(in the rows, 128 means zero)
One turn moves every row onto another: examples first, then more rows asked:
duda: [117 131 106 126 119 116 159 126 134 136 149  93  92 137 155 132 148]
gevem: [109 158 105 133 119 139 163 129 146 144 103 137 124 145 124 116 145]
gesot: [133 107 113 124 175 105 129 101 104 106 153 118 126 108 141 121 113]
megu: [131 150 152 138 145 123 135 131 103  96 142 115 111 133 147 134 112]
ras: [111 121 106 101 154 117 121 100 110 138  95 134 118 145 122 143 134]
tezu: [118 121 126 124 154 157 101 121 135 142 141 113 120 141 128 122 132]
keme: [146 126 128 126 141  95 119 105 161 109 128 120 126 100 155 116 135]
Kaz: [131 143 111 155 139 130 171 129 139 111 160 120 133 110 142  93 124]
Midav: [145 152 137 157 130 117 134 127 102  93 125 117 111 128 147 134 125]
Nenuk: [134 124 146 114 122 156 149 132 138 121 149 107 134 132 140 105 142]
Rekoz: [110 133 120 121 117 144 149 120 111 134 138 150  89 147  99 111 127]
ralub: [156 136 102  97 136 134 157 123 145 110 107 123 125 148 115 116 147]
vedu: [129 142 107 131 131  81 187 115 118 103 118 142 117 110 133 113 131]
Nuzol: [118 136 107 132 147  75 132 115 119 118 115 150  86 116 113 134 131]
Vefes: [137 133 142 111 147 110 108 125 121 118 120 155 143 108 106 127 134]
bado: [111 108 108 133 160 120 154 151 101 113 150 141 108 140 107 116 114]
purif: [122 110 109 138 138 125 161 148 145 139  94 145 122 141 134  97 134]
loso: [101 126  97 147 153 106 114  97 142 135 152 130 103 141 117 133 130]
Lol: [122 153 116 116 151 116 129  86 106 109 161 109 124 111 128 140 127]
Nado: [126 131 126 178 137 109 153 147 107 124 110 127 113 127 142 121 121]
Fave: [118 163 116 125 140 109 158 140 164 117 101 124 135 123 122 115 152]
Tege: [118 149 129 130 128 146 150  78 103 140 128 132 108 130 140 122 151]
tofal: [131 130 117 126 161  78 148 127 134 130 121 127 159 138 109 111 129]
petut: [135 128 143 120 154 115 123 120 121 105 114 163 131 112 100 105 122]
Rik: [135 154 125 119 123 117 133  88 152 132 110 115 130 109 152 119 150]
Fabin: [157 152 117 102 148 138 154 110 127  93 119 118 138 136 140 123 120]
kagip: [110 134 100 131 133 167 144 103 118 121 132 128  92 114 154 124 128]
dega: [134 135 106 115 128  92 164 119 122 143 129 107 123 154 151 125 161]
gafut: [129 101 116 127 144 128 130  97  90 128 159 133 101 128 137 121 113]
piru: [142 126 133 126 154  85 130 125 146 106 126 104 129 100 154 125 145]
somu: [119 129 113 120 142  74 160  94 123 115 118 147  92 119 116 137 135]
giter: [ 91 126 131 156 147 104 131 115 109 136 152 131 111 102 143 121 116]
Duv: [143 137 126 109 137 136 175 138 110 115 104 126 140 109 145 104 131]
Vad: [135 131 109 105 133 107 135 109  85 126 107 143 140 137 130 117 156]
vugad: [120 131 106  74 146 127 135  91 146 122 149 126 124 124 118 115 143]
vemab: [113 126 126 135 156 147 121 118 130 103 130 148 115  96 109 111 105]
nor: [105 134 121 120 132 136 163 141  97 131 135 137  95 148 100 121 136]
Kub: [122 124 109 104 133 152 126 106 105 112 126 151 108 103 137 144 133]
dob: [ 84 112  99 156 145 107 138 121 124 157 135 136 114 116 123 113 137]
bel: [126 114  96 124 160  95 139 158 149 106 129 123 136 121 123 114 111]
tuti: [124 138 124 148 150  85 161 132 149 134 134 104 127 147 122  94 131]
vanif: [115 127 111 135 125 119 173 122 137 122 144 102  75 138 147 110 139]
mev: [109 133 116 150 156 133 155 125 166 121 150 112 105 112 132 121 103]
momu: [125 116 137 100 137 147 132 108 121 122  92 116 127 140 133 141 137]
Gef: [121 146  97 153 144  91 154 130 131 123 167 138 109 110 127  96 128]
Safek: [132 130 136 127 130 158 121 152 135 127 145 110 130 129 140 100 138]
voz: [120 109 101 108 123 108 146 116 153 144 122 141 109 115 108 104 161]
vovev: [106 109 112  90 142 114 148 118 154 149 139 137 111 119 109 103 146]

Nenuk turns into Vefes
Duv turns into Vad
tezu turns into vemab
Now these:
tuti turns into Fave
Safek turns into petut
gesot turns into dob

One turn moves every row onto another: examples first, then more rows asked:
pape: [134 128 126 101 127 168 161 109 117 142 137 132 114 110 106 124 121  94
 120 118 115 136 154 113]
Diduk: [108 138  86 140 118 130 144 110 103 145 131 167 114 110 110 113 167  80
 152 146 121 122 124 129]
Sege: [162 101  84 136 115 141 133 116 119 114 147 170 134  99 150 139 129 119
 125  94 156 115 161 179]
gali: [140 117 121 106 127 168 168  98 108 145 136 128 110 104 111 128 127  96
 126 118 110 129 162 110]
pazom: [133 112 103 152 119 132 133 114  94 141 118 133 145 124 113  94 173  84
 119 106 128 144 132 137]
bekim: [130 104 112 128 145 112 159 101 116 114 144 139 138 104 148 166 113 100
 115 118 148  92 159 129]
Gep: [158  90 113 125 120 126 192 123 117 145 128 156 116  78 140 147 110 106
 110 103 152 120 151 135]
naz: [130 113 103 151 118 125 164  97 113 170 116 134 110 111 104 129 107  99
 126 130 130 125 127 104]
nidek: [128 123 133 108 136 172 170 107 105 140 131 131 121 113 107 131 128  92
 124 115 109 135 157 119]
tel: [118 106 104 149 114 130 141 119 105 146 118 131 131 130 110  90 162  76
 121 102 139 144 133 137]
bame: [148  90 107 130 125 129 201 127 116 148 143 156 137  73 146 150 116 102
 118 111 159 120 135 144]
bota: [104 138  82 131 124 136 148 114 112 131 118 159 115 115 118 128 166  75
 143 144 120 121 128 120]
movup: [ 92 131  79 123 119 134 138 112 105 143 118 158 116 106 105 122 156  86
 140 144 118 131 115 137]
Fale: [128 111 119 156 110 131 130 141 123 142 151 166 142 101 148 170 112  98
 146 120 162 142 156 167]
rop: [119  98 107 129 148 126 158 103 116 106 143 138 139  96 150 157 108  86
 113 129 143  93 154 124]
baro: [119  94  90 137 134 130 142 128 128 127 139 158 150  68 134 112 147 101
 156 111 122 170 121 171]
Sipu: [127 115  97 110 146 136 137 121 124 131 142 171 147 136 103 128 162 124
 150 113 119 146 136 176]
lisev: [116  99  82 141 136 129 134 115 125 125 142 161 145  79 125 106 142 110
 157 111 129 169 111 169]
leb: [126  93 106 118 139 120 152  90 112 115 137 133 147  98 151 165 116  90
 121 118 147  93 162 135]
pobuz: [169 114  82 133 120 140 126 131 115 120 162 173 132 103 155 138 125 126
 128 103 159 124 147 160]
vulem: [172 103  79 137 109 143 127 123 110 120 163 166 146 104 149 130 134 113
 124 105 150 129 148 168]
Bez: [138 127 106 154 127 128 174  87 108 170 133 141 112 105 103 139 114 107
 119 133 128 137 136 107]
Zud: [123 114  94 141 118 128 136 121  91 143 124 139 147 128 103  96 167  80
 119  97 136 138 128 132]
lezi: [122 120  96 119 143 131 136 129 125 128 148 172 140 118 104 124 164 136
 154 123 133 135 132 180]
dib: [133 129 108 165 126 134 171  94 121 162 128 129 114 111 114 142 101 107
 130 135 140 130 135 111]
pav: [123  91 114 127 144 122 156  95 133 115 140 137 132  95 146 156 120  96
 115 130 148  91 153 126]
Vemom: [151  91 101 129 132 134 192 122 113 153 141 167 132  81 142 155 123 105
 114 102 158 110 140 123]
Mepev: [122 111 114 155 115 130 128 148 135 142 149 160 155 104 139 165 103 102
 134 120 160 141 152 160]
Zim: [119  98  81 141 134 130 144 118 112 122 145 158 149  69 125 120 144 112
 157 110 124 175 121 172]
kol: [109  93  85 138 132 131 139 125 130 110 134 154 141  76 118 116 139 101
 154 109 124 168 111 168]
bomo: [131 118 126 105 122 167 172  97 110 147 132 122 114 100 116 127 128  96
 116 120 117 139 166 127]
mopap: [126 114 115 140 114 130 120 145 126 130 147 164 147 107 136 177 102  95
 143 110 157 146 148 167]
Nunoz: [123 118 111 148 111 139 129 146 131 132 154 172 147  95 137 172 109 102
 141 111 161 139 150 166]
vokag: [114 123  92 114 140 136 124 120 115 132 140 175 137 128 115 131 152 121
 148 109 134 142 139 195]
tutis: [124 110 102 143 117 130 138 122  97 152 121 136 135 124 101  95 174  84
 117 113 136 144 129 131]

Zud turns into pape
leb turns into mopap
dib turns into bame
Now these:
nidek turns into rop
bekim turns into Nunoz
vokag turns into movup
lezi turns into Diduk

One turn moves every row onto another: examples first, then more rows asked:
Lud: [142 109 116 126 145 105  94 120 113 121 132 138  89 141 121  94 108 121
 139 125]
mariv: [113  95 114 140 132 138 120 163 131 113 100 136 133 123 129 112 143 105
 123  95]
Puvom: [122 132 101 137 162 101 126 153 128 130 110 132 143 144 128  89 145 114
 135  99]
ner: [121 144 119 148  87 126 112 116 126 133 127 129 111  89 128 134  88 133
 128 132]
pifis: [108 103 107 161 117  84 125 141 102 129 119 141  84 104 125 133 158 118
 141 127]
Tugir: [ 96 118 114 172 124 116 122 143 131 121 110 124  96 114 138  88  93 118
 136 101]
Kedap: [129 139 123 150 115 104 117 122 125 115  96 167 134  97 120 131 155 131
 145 166]
funu: [148 117  93 140 137 128 115 116  96 138  87 144 101 115 116  84  93 122
 126 130]
vidad: [115 162 137 117 108 116 128 148 142 121 119 110 138 127 133 113 131 146
 136 149]
zof: [106 141 120 121 122 109 151 116 161 124 100 142 142 138 116 127 142 132
 128 103]
rina: [143 116 112 128 111 134 145 123  96 115 106 166 120 111 130  96 134 141
 117 155]
fek: [135  84 131 126 116 133 125 118 117 118 137 132 102 113 121 106 133 126
 135 145]
migab: [151 146 114 118 149  99 144 148  99 122  74 150 128 114 140 106 106 103
 132 109]
Mozu: [114 104 130 140  97  93 106 111 119 131 123 126 124  87 123 115 143 140
 137 159]
beva: [121 129 118 139 126  63  76 114 115 131 119 135 113 112 122 103 116 134
 144 135]
Rusu: [110 126 138 126  98 121 139 154 111 106 107 115 118 123 149  89  95 123
 126 134]
suru: [ 92 156 119 162 127  96 133 117 108 142 121 130 153 112 133 101 125 117
 133  92]
Paka: [171 110 121 115 117  90 121 137 115 146 109 115 128 136 122 120 107 140
 130 130]
fid: [148 137 110 106 145 140 154 154 114 132  89 144 133 107 123 129 141 121
 131 124]
zaki: [141 111 102 124 127  98 133 132 137 158 130 143  96 121 125 124 154 140
 115 132]
Zarif: [146 131 120 136 126  92 133 124  97 130  78 138  89  92 117 100 157 120
 129 155]
zifar: [139 105 124 151 109  77 111 145  81 119  98 114 117 116 122 129 110 115
 157 127]
Mapup: [101 154 112 165 136 111 112 139 162 135 125 119 112 118 121 113 131 143
 146 117]
Taz: [105 158 126 136 104 141 126 121 117 148 123 108 139  99 124 121 144 112
 123 105]
Debi: [130 143 105 161 129  87 131 136 104 131  73 153 131  79 132 116 123 119
 134  89]
Nere: [ 79 135 108 140 125 108 130 121 148 127  82 134 108 114 116 127 136  98
 133  97]
Puzu: [126 137 102 147 129 128 141 141 121 141  86 144 137  73 116 139 153 134
 135 106]
tuso: [110 138 137 110 119 150 121 146 126 129 112 131 134 127 135 130 116  91
 115 114]
Guf: [ 90 136 110 128 109 110 135 127  99 115  75 107 116 123 115 108 110 103
 140  95]
kom: [153  98 111 145 142 110 109 136 118 119  81 159 125 119 104 122 117 157
 133 124]
zas: [124 165 115 146 106  93 136 106 115 136 134 134 104 104 137 103  94 125
 130 142]
maza: [162 107 124 137 115 112 118 125 128 126  76 158  90 100 120 114 133 132
 107 129]
Gem: [132 156 119 131 117  82 116 139 118 137  96 106 152 118 133  86 152 114
 128 108]
paza: [138 139 103 163 141 100  85 115 123 139  77 144 116 101 109 118 114 116
 155 140]
Vaz: [109 146 110 139 143 105 142 125 115 126 144 144 113 127 130 114  92 121
 148 158]
fup: [100 137 130 137 141 105 126 139 118 124 115 150 148 139 143 111  96  96
 125  98]
Zuv: [136 122 108 144 155  90 124 134  88 122  83 140 122 113 101 110 141 146
 154 152]
ribos: [106 125 113 141 124 139 121 136 124 121 135 145 117 112 122 145  86 130
 145 149]
Nen: [119 143 119 108 107 116 155 121 112 112  93 117 148 145 116 106 115 135
 132 102]
barar: [121 119 129 135  87 120 117 151 117 119  84 114 143  96 136 108 151 105
 117 105]

Rusu turns into Tugir
Paka turns into zifar
Now these:
kom turns into Zuv
ribos turns into Vaz
Puzu turns into fid
beva turns into Mozu
paza turns into Kedap
Guf turns into Nere
tuso turns into fup
Puvom turns into Gem

One turn moves every row onto another: examples first, then more rows asked:
gebab: [125 119 114 106 115 121  97 134  97 116 113 135 155 124 108 114]
tapot: [129 130 100 100 122 137 157 141 150 128 140 138 107 132 115 131]
zuso: [ 92 120 146 105 131 144 159 126 123 111 129 147 102 129 143 142]
tepi: [129 128 135 146 117 110 117 128  87 137 108 122 166 145 126 136]
bedo: [ 91 135 136 140 101 139 112 120 144 129 106 148 141 113 152 163]
posuz: [131 138 126 125 115 135 135 122 130 189 118 145 136 133 130 127]
kipan: [ 90 144 135 130 122 137 122 126 172 142 122 120 131 118 151 116]
gazar: [142 131 112 121 111 131 144 138 112  93 135  96 137 127 122 153]
ribam: [108 134 125  97 137  91 146 131 146 132 122 122 166 142 147 131]
Norip: [118 141 105 113 126 115 127 118 126  96 145 163 132 144 120 119]
nibe: [131 105 131 142 100 110 102 124 151 142 119  98 166 127 137 136]
zigel: [124 105 106 134 111 148 126 131 112 167 104 129 154 130 107 142]
kigi: [124 155 128 119 114 141 128 142 129 123 127 132 140 140 151 186]
tokir: [109 115 153 143 131 162 135 132 160 157 137 120 140 143 131 128]
kisop: [102  93 148 156  88 144 120 126 115 111 128 134 126 124 139 134]
meral: [133 125 127  98 116 126 149 144 132 139 153 128 102 114 110 129]
palis: [134  80 132 123 125 100 141 147 125 160 119 130 139 120 106 149]
vifis: [125 166 127 131 115 145 137 127 133 100 117 135 134 142 147 116]
Kasaz: [124  95 138 121 132 105 137 122 121 141 134 103 126 131 122  90]
megiz: [126 139 143 114 128 109 130 129 127 180 127 137 130 153 125 118]
Momi: [112  65 141 116 122 126 137 122 148 114 128 134 138 131 125 113]
Retu: [133 144 129 138 120 113 129 125 106 134 108 108 166 166 136 143]
faki: [102 110 129 105 130 121 128 114 177 126 106 143 152 121 139 138]
gibu: [111 117 140 150  81 117 125 131 133 139 136 132 154 124 167 148]
vabav: [124  71 150 123 112 120 133 128 114 107 122 132 134 132 144 159]
mefad: [146 120 124 162 105 135 157 128 129 129 161 136 136 119 132 137]
Kiba: [129 122 114 122 125 115 138 143 108  79 133 117 141 142 109 139]
lesu: [115 126  97 139 121 142 157 120 144 145 138 155 127 149 117 147]
lugis: [115 108 127 105 100  92 124 118 117  96 111 125 128 114 148 152]
Tup: [119 127 133  96 131 112 117 148 125 126  74 129 135 145 121 131]
besek: [103  97 146 103 150 138 129 121 153 109 104 123 114 127 127 131]
Fiput: [141 111 143 141 104 154 122 130 106 133 135 114  97 129 121 148]

palis turns into mefad
kisop turns into bedo
gazar turns into Retu
Now these:
besek turns into vabav
nibe turns into tokir
Kiba turns into tepi
ribam turns into Kasaz
Norip turns into gebab

